In the rows, 128 means zero.
One turn or mirror swaps these rows in pairs. Which row does each one swap with?
The rows were stretched afterwards, more along some directions than others.
vozes: [140 131 118 146 143 108 153  91 124 148 123 134 119 122  97 154 143 123
 125 109 129 133 123 123 136 133 127 121 128 127 119 150]
Dizas: [136 134 125 109 121 123 154 110  94 129 107 126 134 133 110 138 119 117
 128 125 134 147 127 144 108 130 143 128 168 112 118 124]
zagi: [152 160 146 102 103 120 129 115 122 120 116 130 122 127 132 140 139 125
 110 143 141 143 110 136 117 159 158 131 161 121 125 140]
monom: [153 144 160 115 140 128 154  89 121 113 122 126 139 100 106 171 141 130
 129 128 133 134 125 133 138 161 125 121 144 131 110 148]
modu: [145 166 155 131 131 100 124 101 134 134 128 118 106  92 104 151 149 104
 116 127 134 124 102 120 146 192 129 122 123 119  99 143]
Dede: [132 146 147 135 117  90 145 111 110 159 106 118 117 134 101 156 104 149
 133 130 133 137 127 128 117 139 152 113 150 138 117 121]
pel: [137 132 141 128 139  97 151 128 117 127 135 119 109 127 100 161  98 141
 137 125 125 130 122 136 120 143 166 129 141 135  95 139]
Dokob: [160 133 135 113 131 107 153 117 134 122 104 102 111 134  95 188 127 125
 122  89 129 124 135 131 132 145 138 120 118 123  96 133]
fozar: [154 139 164 110 154 130 134  96 127 111 121 114 113 117 142 156 146 134
 118 119 130 113 131 130 109 144 127 111 130 120 109 137]
volu: [152 146 144 122 133 104 115 132 115 101 125 127  98 119 104 161 151 119
 114  83 136 124 111 141 123 160 185 125 102 138 105 156]
beri: [146 159 151 105 129 105 130 127 113 129  86 120 113 118 119 164 131 126
 114  96 141 135 123 130 127 158 182 125 128 134 118 137]
Zot: [149 153 143 130 130 100 146  96 136 117 129 125 100 109 133 133 129 140
 151 151 123 121 115 133 118 142 140 127 154 115 110 129]
ker: [149 145 165 120 157 126 120  91 130 117 133 124 107 102 129 152 137 122
 115 116 127 104 128 128 118 156 125 110 130 122 115 148]
Zol: [151 149 146 128 137 100 145 102 132 104 139 116 107 103 132 133 135 141
 151 149 117 131 120 131 118 147 138 124 155 116 106 132]
Pibof: [156 148 157 113 131 129 160  88 115 129 115 123 133 100 113 160 144 142
 124 140 136 139 124 122 139 158 123 124 148 133 116 142]
memi: [154 141 136 109 104 141 112 114 123 105 135 117 136 144 123 149 154 107
  99 112 140 137 109 140 122 157 122 137 129 108  91 151]
nisep: [156 131 139 108 139 111 155 111 133 119 109 106 107 144 100 186 128 119
 122  93 132 125 134 129 134 147 136 127 120 124 100 143]
zuza: [146 145 151 112 135 102 136 125 149 124 117 102 117 128  95 184 154 103
 103  98 130 127 119 137 142 183 130 129  95 115  85 151]
puv: [141 157 149 128 128 103 121 116 147 131 116 103 117 112 101 161 155 108
 111 119 130 131 107 130 146 192 124 126 108 116  87 146]
tusin: [172 141 143 100 102 102 158 113 105 113 121 111 108 129 105 179 125 124
 138  94 131 128 140 126 136 148 144 126 149 124 110 134]
zunu: [165 145 152 133 130 112 113 115 127  86 154 106 122 130 112 140 151 136
 135 131 117 150 123 132 123 153 130 132 126 113 106 154]
fub: [139 126 142 116 145 105 118 109 143 126 127 105 110 121  96 155 143 116
 139 113 124 132 126 137 149 176 138 126 117 125 104 158]
Gemu: [132 152 156 104  97 111 128 100 127 134 106 115 129 141 133 167 133 120
 116 111 147 124 133 135 136 155 120 132 146 118 112 132]
riti: [160 148 164 118 152 124 124  87 124 117 135 117 101  95 134 151 139 129
 120 116 129 104 123 125 117 161 124 107 135 119 111 142]
Kef: [153 153 146 129 139 103 119 127 109 111 110 130  99 114 104 159 137 121
 118  83 135 124 112 135 121 154 193 117 109 145 115 148]
futo: [155 158 137 101 103 120 128 115 134  99 119 125 116 142 131 152 135 129
 125 140 144 134 126 140 125 153 157 154 143 115 121 159]
dom: [141 154 155 112 137 101 129 126 108 125  96 122 108 109 110 162 134 126
 116  98 137 126 122 130 127 159 182 121 114 141 118 146]
zuniz: [152 142 160 124 145 129 158  94 118 120 117 122 133  94 106 163 139 135
 125 134 131 135 123 123 137 159 128 118 143 137 112 143]
kela: [161 159 133 116 116 113 132 111 135  95 117 127 110 146 130 168 122 139
 151 129 144 126 124 138 123 133 163 157 129 120 120 156]
Vobu: [149 151 120 118 107 105 128 111 124 113 134 124 101 139 126 156 154 112
 119 109 139 118 128 137 123 154 147 142 130 115 106 150]
litoz: [146 137 136 113 119 121 142 129 119 119 138 125 118 123 119 160 121 117
 119 117 134 119 110 145 112 152 154 133 138 114  83 141]
suzub: [159 136 164 102 136 124 132 108 131 103 124 106 118 129 148 157 156 140
 124 124 131 124 131 134 110 144 129 119 126 119 100 141]
duz: [157 158 130  98 104 123 130 110 135 101 117 122 118 142 131 155 131 143
 133 138 146 134 127 139 121 146 156 154 142 120 119 158]
sel: [138 135 115 141 141 111 145  97 125 135 121 140 125 128 110 149 133 124
 128 112 128 133 127 126 140 130 136 131 134 123 126 162]
vus: [137 145 120 123 124 111 163 106 111 148 103 143 127 124 117 145 113 125
 132 125 133 139 128 128 131 126 148 135 164 117 131 138]
nep: [153 150 120 112 105 102 132 103 124 125 135 119 103 143 134 159 165 114
 119 112 141 125 132 129 123 157 140 141 134 116 103 150]
zalib: [155 163 140 113 117 107 124 107 141  99 118 128 115 147 127 175 123 139
 152 128 147 126 125 145 124 141 160 156 122 120 118 159]
numip: [131 132 130 118 132 127 127 109  99 125 113 122 111 130 107 134 113 117
 131 110 135 128 124 152 107 141 154 124 146 123 107 120]
zosu: [149 129 135 112 134 112 149 120 136 115 107 106 105 145  94 188 126 126
 126  83 129 121 145 132 128 145 148 131 111 130  96 144]
boka: [139 141 148  91 131  97 133 120 142 133 109 109 119 123 125 168 142 116
 122 116 131 132 131 131 148 177 151 138 132 116 105 160]
zole: [142 149 160 109 114 111 129 117 127 147 127 119 126 115 119 144 178 117
  89 131 140 149 107 129 121 191 138 109 143 127 110 133]
gimom: [156 152 140 112 115 115 161  90 115 146 114 109 123 122 130 159 145 140
 128 147 139 140 145 110 139 151 114 136 148 123 117 147]
Mizof: [141 132 138 122 128 105 145 138 125 129 133 124 117 117 108 162 108 128
 126 115 129 123 106 143 116 150 159 126 137 119  86 137]
ton: [160 140 136 106 100 142 114 117 118 106 134 115 134 147 126 151 154 112
 105 111 141 137 114 144 115 153 123 136 127 106  94 152]
los: [145 134 119 147 142 110 153  97 119 140 118 140 119 122  99 152 130 122
 130 107 126 132 126 123 136 129 141 123 135 129 125 154]
Zevi: [153 165 139 117 114 117 127 107 136  94 121 129 118 142 131 167 120 142
 149 135 145 122 124 140 130 136 154 157 123 122 119 151]
fut: [152 164 157 127 137 112 119  92 128 130 133 118 103  90 114 149 140 107
 112 122 128 116 111 121 137 188 130 117 135 119 102 148]
Malo: [128 127 121 116 130 125 121 105 107 119 116 117 110 139 105 136 119 115
 128 103 130 125 125 154 106 135 147 125 128 120 102 127]
Pidis: [151 156 148 124 142 105 121 122 104 112 109 133 104 108 107 154 141 119
 116  88 138 126 104 136 121 157 186 110 113 140 120 142]
zir: [161 143 152 134 125 116 106 116 131  90 152 106 122 136 118 131 152 137
 130 135 118 149 122 136 122 155 123 136 125 108 104 157]
fuvit: [135 122 140 114 142 104 123 106 142 127 130 107 115 122  95 158 147 112
 128 110 120 131 126 136 151 174 132 127 112 120  97 161]
Nobo: [138 134 129 114 125 118 143 125 128 127 138 124 130 129 112 163 118 117
 110 113 130 124 107 150 110 150 147 127 140 114  87 137]
Tak: [149 135 140 123 147 110 141 116 142 115 106 106 108 130  88 178 142 111
 115  91 128 124 124 130 138 159 135 125 104 123  87 145]
Verag: [127 140 126 111 122 121 151 106  96 143  96 121 129 130 118 131 115 120
 124 126 133 144 123 144 104 131 143 123 165 115 116 110]
mabe: [123 142 151 128 116  93 128 121 125 158 114 119 115 140 113 158 100 147
 128 124 135 129 137 131 122 142 154 127 141 140 114 135]
nane: [157 148 130 123 126 101 123 119 118  97 138 125  94 123 111 160 154 117
 125  93 137 118 115 139 123 157 170 129 116 127 102 150]
Pota: [152 138 134 103 109 137 128 122 119 111 135 127 131 128 127 157 137 107
 107 111 137 119 100 150 112 156 139 126 142 107  86 144]
naro: [144 125 139 117 141 106 117 109 147 122 122 106 113 130  94 159 143 110
 136 109 124 130 115 139 153 172 139 128 113 121  99 158]
Feve: [155 146 148 132 138 103 131 113 134  90 149 113 113 118 125 136 140 142
 146 145 114 140 121 133 122 151 142 132 144 113 107 147]
suzed: [137 140 156 120 125 108 128 108 126 147 133 122 126 114 111 148 185 108
  87 123 132 145 111 128 129 188 128 109 134 130 102 144]
meko: [144 130 124 123 123 136 120 109 107 100 128 120 102 131 104 133 116 118
 136 108 130 115 128 156 113 137 150 130 129 125 100 139]
gidu: [150 149 144 131 137  98 142 100 135 102 139 117 107 111 125 136 136 141
 151 147 115 131 120 133 120 147 142 128 151 114 104 137]
reg: [139 137 108 131 125 111 162  97 114 138 109 136 132 128 106 143 119 125
 135 123 127 144 126 126 130 120 138 132 160 119 132 142]
Par: [134 126 140 137 144 114 135 100 135 145 132 129 128 124 103 156 166 119
 103 114 132 133 117 128 135 156 121 112 119 129 108 155]
gek: [127 142 150 131 115  97 139 113 116 158 107 123 110 139 105 158  97 149
 133 120 139 125 138 132 122 136 155 124 149 138 119 129]
Meka: [145 129 134 124 138 110 144 131 119 116 137 127 113 118 103 163 111 130
 128 112 127 119 109 142 114 143 169 124 136 127  84 141]
ret: [151 146 132 110 117 123 158  89 121 150 114 112 120 130 131 156 145 137
 119 145 146 134 148 115 129 149 119 139 149 121 117 152]
gamo: [165 133 163 101 128 128 133 109 127  95 126  98 122 124 141 158 162 145
 123 120 128 129 129 134 118 152 131 123 127 123  86 143]
Fad: [153 147 148 118 127 121 169  81 113 150 113 112 133 107 115 156 139 144
 126 153 140 144 129 113 132 153 115 119 153 128 120 134]
tez: [128 120 129 118 139 136 124 108 102 119 117 120 113 128 104 136 113 115
 130 106 129 115 123 156 113 138 148 123 135 128  96 131]
dep: [139 135 156 124 128 110 132 108 129 149 135 119 133 114 108 156 178 117
  90 122 133 142 110 125 133 181 126 104 128 130 103 144]
femo: [142 126 143 107 139 107 120 109 147 131 120 108 114 133 108 167 144 114
 129 108 132 131 131 134 152 174 137 134 119 117 103 163]
Bof: [156 134 168 102 143 128 132 102 128 102 122 108 119 124 140 159 157 137
 117 118 128 119 130 135 112 148 131 116 126 121  96 142]
vop: [149 152 130 109 110 119 156  92 118 150 114 109 120 128 135 156 149 142
 120 145 144 137 146 115 128 148 118 137 150 121 114 145]
tusof: [150 143 165 121 159 124 126  88 126 116 128 122 105 100 130 151 138 126
 118 119 127 104 128 127 117 154 125 108 133 122 113 143]
Padu: [164 134 143  96 107 106 148 117 116 106 123 115 112 133 116 185 124 129
 129  96 129 116 143 131 138 153 155 130 151 125 103 156]
geb: [138 131 138 127 135 101 158 128 118 131 129 128 106 123  93 166 100 139
 140 113 125 123 124 137 113 138 171 121 137 135 100 132]
munum: [169 138 148 101 102 102 150 117 112 114 121 112 109 134 105 182 123 134
 137  94 135 126 139 129 139 151 156 127 150 127 109 144]
rane: [153 138 140 113 132 111 141 127 137 117 104  99 110 128 100 182 136 114
 114  85 132 124 123 134 132 161 135 127 109 117  83 137]
ligu: [154 157 149  98 102 119 135 118 126 126 122 130 122 123 125 142 161 120
 102 145 142 147 108 134 123 171 147 126 156 116 122 146]
zifel: [134 120 126 111 133 137 122 108 106 121 119 121 114 142 112 138 119 117
 133 106 135 121 129 156 106 132 144 125 136 122 108 133]
Lutos: [158 162 133 109 106 116 131 107 134 103 116 128 112 145 135 160 126 144
 144 136 146 130 127 138 126 137 157 161 136 119 123 156]
kar: [154 148 148 111 127 126 168  85 116 141 113 122 131 107 110 155 142 143
 127 152 140 140 129 119 134 153 114 124 147 128 122 142]
Lav: [151 126 145 124 137 112 119 100 149 137 129 108 114 126  98 159 145 124
 132 119 130 130 115 132 146 168 131 115 109 126 105 157]
Rom: [164 141 150 133 131 109 114 115 128  84 153 104 122 130 116 138 150 141
 137 134 115 149 122 133 122 152 134 133 130 113 103 155]
Sidor: [161 147 148 121 108 133 104 114 123 107 138 111 132 147 116 142 158 112
 103 121 131 148 111 137 122 163 120 135 123 106  96 156]
vafes: [133 145 151 100 142  93 129 114 142 141 100 107 116 119 116 172 136 119
 123 115 137 131 134 127 143 177 155 132 130 124 112 157]
pib: [151 149 118 105 100 112 145 101 126 135 131 117 109 144 144 158 156 124
 122 125 145 125 145 125 123 153 125 147 145 110 110 150]
Nos: [146 148 147 121 132 108 133 115 152 128 108  99 115 124  95 171 154 104
 105 103 132 135 113 129 139 182 126 125 107 116  87 139]
gima: [143 164 153 129 133 101 120 102 140 139 128 117 107  90 106 149 147 108
 115 128 132 124 105 124 144 194 129 119 126 120 103 147]
meb: [153 148 160 115 133 134 151  92 127 110 123 130 140 102 111 165 141 130
 124 135 133 131 117 130 145 158 122 124 140 129 115 144]
fabu: [138 128 142 121 130 102 142 143 124 126 134 127 116 123 105 165  99 139
 126 118 125 120 122 146 117 142 171 126 136 130  92 142]
bek: [157 158 147 106 108 116 135 114 125 125 119 124 119 122 117 139 155 122
 107 144 143 151 109 132 120 173 155 126 155 120 122 141]
Rup: [149 160 160 111  89  83 137 114 113 125 135 116 123 118 124 164 127 132
 144 129 140 136 115 131 141 167 147 131 157 119 107 130]

ker swaps with zunu
Rom swaps with tusof
suzub swaps with Zol

One turn or mirror swaps these rows in pairs. Which row does each one swap with?
The rows were stretched afterwards, more along some directions than others.
pize: [117 131 143 113 103  95 100 138 100 122 116 132 128 130 131  96]
tiduf: [116 135 121 122 143 107 140 101 140 134 127 126 113 148 122 115]
sudor: [123 127 135 115 127  96 122  99 125 143 136 133 117 145 125 100]
rizi: [114 134 116 125 145 113 144 107 146 136 135 123 117 148 127 121]
Musat: [115 137 123 129 127 138 125 134 128 132 127 127 120  88 157 157]
Nuli: [105 131 137  97 128 123 136 140 105  91 127 136 122 159 113 114]
Dorun: [149 125 139 119 144 124 136 115 117 113 113 136  91 125 118 122]
Varo: [115 137 117 122 100 129 120 139 131 138 115 132 141 107 152 139]
dif: [114 136 133 122 149  98 134  97 131 136 131 130 110 142 118 105]
Mapi: [111 139 121 119 127  98 110 138 118 137 140 138 142 134 133 101]
kedu: [143 130 129 124 151 127 128 114 115 119 127 129  86 114 139 134]
ritep: [ 99 130 140 111 147 111 127 132 107 118 153 139 125 130 113 107]
dimi: [111 138 112 127 151 112 146 109 154 137 141 126 121 142 124 121]
tig: [120 124 129 133 125 110 117 108 104 119 124 158 131 132 149 123]
topug: [113 140 142  86 129 147 130 158 113 120 127 136 115 110 114 126]
tok: [115 136 124 127 122 132 115 133 122 127 130 124 115  94 165 154]
pava: [133 137 121 134 106 118 118 145 120 109 113 119 153 146 133 131]
sibe: [ 99 136 136  87 134 145 135 155 117 122 136 137 115 101 119 126]
Tegav: [ 95 124 122 118 104 102 128 140 102 105 114 143 118 156 148 108]
dozib: [111 123 140 126 145 133 150 133 104 115 111 167 111 126 127 134]
Vona: [119 140 117 119  96 122 112 138 129 141 113 134 145 119 148 129]
Ven: [112 133 130 125 138  98 135  96 137 133 129 128 113 147 119 108]
Gegaf: [159 143 135 112 135 125 131 126 118 116 100 124 103 135 104 125]
Beroz: [149 125 137 117 147 128 130 112 112 117 119 132  86 119 133 128]
rezuf: [ 89 133 111  99 135 132 144 152 137 125 144 132 124 114 129 122]
bades: [121 137 129 130 122 138 117 128 125 130 123 126 120  94 163 157]
nebel: [139 150 132 117 116 127 121 163 118 111 107 112 140 141 118 134]
noga: [132 137 116 138 104 109 120 139 122 114 110 122 151 146 132 127]
sefif: [133 140 142 114 124 128 137 151 124 120  92 136 142 138  93 118]
tup: [115 132 142 120 121  93 114 104 113 137 127 130 118 141 122 100]
Sopib: [155 129 138 113 125 130 137 135 114 116  94 136 116 139  98 116]
saf: [157 126 137 121 134 122 132 121 116 114 105 127  99 133 124 122]
doz: [139 134 129 124 147 123 125 117 121 117 132 122  90 114 142 135]
gapo: [ 93 135 114  95 140 137 144 149 136 122 141 136 123 120 123 117]
Besal: [120 141 117 113 114 104  99 138 117 141 125 135 141 127 141 110]
gazal: [125 138 122 131 119 142 124 134 135 136 119 131 129  98 152 158]
Dofeg: [ 92 136 110 101 144 137 150 150 143 126 142 136 127 120 121 126]
vap: [ 89 139 118  92 134 131 134 152 131 122 146 130 117 117 124 117]
Radub: [ 98 135 134 114 145 109 120 133 109 118 153 138 133 131 119 106]
zusu: [138 147 138  97 121 144 123 166 118 115 106 117 133 133 109 137]

kedu swaps with rizi
dozib swaps with Tegav
sudor swaps with Gegaf

One turn or mirror swaps these rows in pairs. Which row does each one swap with?
The rows were stretched afterwards, more along some directions than others.
tuvi: [132 138 141 107 141 113 123 139 144 133 123 118 119 125 129 132 147 121
 150]
fef: [115 146 143 130 135 106 121 115 137 144 128 131 112 141 150 141 133 107
 137]
nabe: [148 125 120 138 150  85 122 157 152 158  93 120 112 137 142 154 160 122
 173]
govat: [109 129 116 123 147 145 133 145 112 124 124 123 142 144 142 167 120 120
 136]
kugom: [101 131 143 122 151 104 121 131 133 140 103 122 117 163 147 162 118 115
 153]
simas: [116 122  89 120 147 125 126 165 135 130 106 112 127 164 142 146 139 132
 123]
nepi: [141 145 104 137 141  91 133 138 146 147 133 104 109 114 134 135 167 124
 140]
Tel: [107 147 133 122 164 106 133 130 126 143 135 101 107 153 143 159 146 124
 146]
fige: [146 133 107 143 132 115 123 140 146 131 126 114 128 115 150 136 145 133
 135]
nolir: [123 137 132 135 137 138 143 144 127 139 121 114 128 143 145 139 155 114
 140]
giru: [116 117 126 134 148 101 112 129 132 128 130 124 119 124 139 147 140 131
 145]
Vesi: [102 119 123 126 144 133 124 148 119 137 114 121 147 160 142 175 112 123
 132]
Lag: [136 129 126 133 142 125 146 145 122 135 122 123 134 121 134 134 160 117
 145]
dilez: [106 131 133 133 147 121 134 159 119 150 116 115 140 153 141 148 156 125
 151]
dod: [136 123 114 121 136 123 125 169 147 143 103 116 117 138 155 141 148 127
 152]
mopod: [114 125 117 113 156 112 124 156 149 146  92 137 120 153 155 159 140 108
 152]
Kolu: [ 98 143 113 136 160  88 119 133 140 145 126 121 104 163 136 158 148 118
 129]
Dabek: [120 133  90 129 144 106 110 162 138 127 113 124 122 166 149 153 135 135
 129]
ger: [117 142 107 121 162  88 123 136 140 156 124 131 108 136 156 172 145 111
 159]
metib: [108 141 107 115 174  90 125 141 142 156 121 117 109 152 156 179 142 113
 150]
Katez: [126 105 103 148 141 106 113 161 133 142 105 128 119 144 167 156 142 134
 153]
Tosak: [126 127  98 121 144  84 117 160 158 164  91 124 111 163 151 151 147 120
 146]
vot: [106 129 122 103 140 109 115 145 142 127 133 122 117 140 130 136 144 134
 134]
kupug: [108 158 115 137 157 100 131 147 137 156 120  82 114 156 143 157 151 126
 145]
Dagud: [132 141 118 121 168  93 133 148 142 136 123 136 109 128 142 141 178 119
 151]
Furir: [110 155 132 114 143 121 131 146 139 136 118 114 121 168 121 141 143 115
 126]
Gabi: [137 116 101 130 158 115 128 163 138 127 121 112 120 124 133 143 170 138
 150]
Luzo: [119 141 126 121 162  79 111 148 152 142 118 126  94 144 137 133 176 126
 155]
Lat: [110 140 125 121 125 138 122 125 129 113 155 119 125 129 132 123 135 127
 107]
Tar: [123 123 117 129 133 105 124 134 150 164 103 130 114 143 159 156 130 111
 136]
Dugi: [127 120 113 120 149 111 117 153 153 123 122 103 113 145 127 145 149 133
 149]
reves: [127 136 146 114 143 107 112 146 141 133 114 126 112 143 126 140 148 121
 152]
tavi: [122 129  94 124 139 132 129 146 128 126 130 118 123 148 148 143 135 133
 111]
futor: [113 133 140 131 132 122 113 151 138 127 107 107 122 156 122 134 135 132
 133]
dani: [142 121 127 132 149 123 136 143 137 136 114 141 134 114 162 139 158 116
 156]
nugop: [129 147 106 147 135  98 124 140 142 148 135 107 107 141 148 141 163 127
 136]
Tal: [111 126 125 129 156  96 105 134 140 128 129 120 101 132 132 151 149 129
 144]
Raka: [128 133  96 135 147  88 129 145 146 156 132 126  98 129 149 148 173 120
 143]
vidak: [112 140 131 125 138 135 142 144 121 143 131 104 117 134 131 149 146 120
 143]
dode: [127 139 118 138 134 139 144 150 121 135 112 109 127 155 140 151 134 116
 132]
todiz: [102 119 147 131 129 117 122 130 131 152 126 110 127 139 132 156 128 126
 139]
depu: [113 140 119 145 149  95 130 137 121 156 131 115 102 143 145 161 152 122
 154]
nidem: [127 135 128 139 136 115 127 140 143 135 108 111 125 135 129 149 134 123
 132]
vun: [132 108 127 131 152  85 112 153 148 144 105 136 116 155 144 155 156 123
 175]

Raka swaps with dode
Tosak swaps with simas
nabe swaps with Gabi
giru swaps with tuvi
dilez swaps with kupug

